The rows below come in pairs that one turn or mirror swaps. Which row does each named row swap with?
q969: [-14  17 -21   4  14 -23  -4  10   3  -6  -1  -6  -9  10  14  13   5]
q550: [-18  17 -34  -2  -2  -3   2  24  -3  -9   0   6  -1  -8   8  16  -6]
q926: [-20  -5 -14 -14 -16  -9   2  -1 -17  17  -5  17   0  -8   1 -11   5]
q945: [-12 -10  -8 -15  -1   1   8  -2 -21  16   5  10   3  -7 -13   2  15]
q281: [-20  -8 -20  -2  -4   4  14  16 -15  15   4  15 -20   7  -2 -14   6]
q586: [ -5  12  -5   3   6   1   3  -2  -5   4  19   8 -23  14  16   1 -23]
q228: [-15   0 -23  -7 -12   8  12  13  -6  -5 -10  15 -24  14  -7  12  -2]
q731: [ -2  -1  -1 -10 -11  -7  -3   1 -17  21  -3  12  -5  -8   3 -16  10]
q51: [-10   1   5   5  10  16   7  -3  -2  10 -14  -5 -14   2  -8   0 -20]
q867: [-18  19 -15  -5  17 -14  -2  17  -7   7   0  12  12  10  11   5 -12]
q97: [-12   9 -20   7  20  12   8  -2 -10  18 -16   7 -20 -12   2  14   6]
q993: [-19   4 -26  -3  11  -1  -3 -10 -25   9 -13   2 -14 -19   5  21  -6]
q279: [ 15  -2   2  12   8   2  22  -4 -11  -5  -7   3  -9   1  10  -6  -5]
q71: [ -3  13  -9  10 -13   8  12  -9   2  -1   4   9  -3 -21  -6  -5 -11]
q499: [-22 -20 -16  -5  -2  -1  18   0   9   2   2  11  -5   6  -7  -8  -1]
q563: [-14   3 -13  -8   7  14  -3 -20   4 -14   9  -1 -11  -8  19   6  -5]
q815: [-10  11  -1  -1   2  -9  -3  -8 -18   6  -3  -9  -8  26  21  13  -3]
q96: [  4  -6  -5  14   1   4  22  -5 -17   4  -5  -2 -15  -7  -7  17   7]
q914: [-18   4 -15   5  16   7   2  -9  -3  -1  19 -11 -16  -1  12  24   6]
q512: [-20   4   1   7   7  11  -9  -4   5   3  -6  -3   0  -3  31   6   4]
q849: [ -6  21 -27  -3  10 -23  -3  -3  -2   7   9   2   7  13  14   0  -1]
q116: [ -3  15 -24 -13   4 -10 -11   6  -4   6  11   1  -6  15  -2   0 -19]
q63: [ -6  28 -17   8   7 -22   0   3  -2  -1   1  -1 -17   6  -2   9 -14]
q347: [-14   2  -9 -18  13  20  -6   5  -9 -10 -16  14  -5  -4   8   9   4]
q812: [  2  -4  -3  -8 -11  -5  11 -15 -11 -10  -4   5  -1   4  19  18   6]
q865: [-19 -16  -1  11   9   4  12  14  -7  18   0 -12   5   6   9  11  -3]
q256: [ -7   8 -30   0  13 -27   7   7  -7 -10  -2  10 -13  -9  16   6 -12]
q191: [-13  -2  -7 -19  -1  16  12  -9 -30   4   8   6  -6  12  10   2  -2]
q132: [ -7  11 -12 -12  17 -12  -4  16 -18   4  12   2   6   2  11  23   2]
q372: [-10  -8 -19   9 -12   4   2   6  -2  14   0 -17  -4   6  18  17   4]
q37: [ -5   9  -2  -5  -6  -9   2  12   1  13   1  13  -7 -20  -9 -15   2]
q525: [ -7   1 -20   3 -18   3  22  -4  -4  -9   2   6   1   4 -12  -1 -14]
q495: [  2   1 -12  11   3  10   2 -15 -22   6 -24   4  -5   6  11   0  -2]
q538: [-21  -2 -18   6  14 -17   0   2 -16   7  19  13 -29  -3   3   4  -7]
q608: [-14   5 -12  -1  13  14  11  13  -4   0 -16   0  -6  -9  -2 -14  20]
q435: [-19  14  -9   1  14 -10  10   4  -5  -4  17  15 -28  -7  18  -3  -8]
q610: [-22   4  -3   3 -12  -5   6  -5   9  11   5  -1 -17   1 -15 -10   4]
q965: [ -9  18  -4  -4   8   7  18   9 -18  -8   4   3  11 -18  19   9   2]
q699: [ -9   9 -12   8   1  -4  -7  -7 -11   2   2 -21 -15 -17  19  -1 -12]
q232: [-10   8  -6   2  30   5  16 -16  -7  -1   5  10   1   2  13  -1  14]
q444: [ -5   5 -22 -14  -4  -1  -7  12 -13 -10 -11 -10 -18  16  19   8   2]
q123: [  4  -8 -16   3   3   3   0  11 -23   0  -2  -6   4   4  24 -13  11]
q858: [-19  11 -31  14   5  -4  11  19  -3  -4  11   0 -13  -7  13  -6  13]
q215: [ -7  20 -15 -14  16   0 -14   6  -3   4   2   5  13   7   7   9 -11]
q789: [-17  -6 -14  -3  -8  -4  10  -8  -1   8 -14   7 -15   4 -18  -4  18]
q161: [-15  -6 -16  10  -7  -6  12   9   1  -4   4   5   6  -7 -19  15 -10]
q645: [-20  16   1   4   4   4   7 -17  -6   7 -15   2   5 -15  -1  -1  15]
q694: [-11   3   0 -14  -8 -10   7  -4   5  16  -9  24  -6   0  -6  -3  10]

Swapped with q550: q281
Swapped with q525: q435
Swapped with q867: q926
Swapped with q610: q63
Swapped with q97: q372

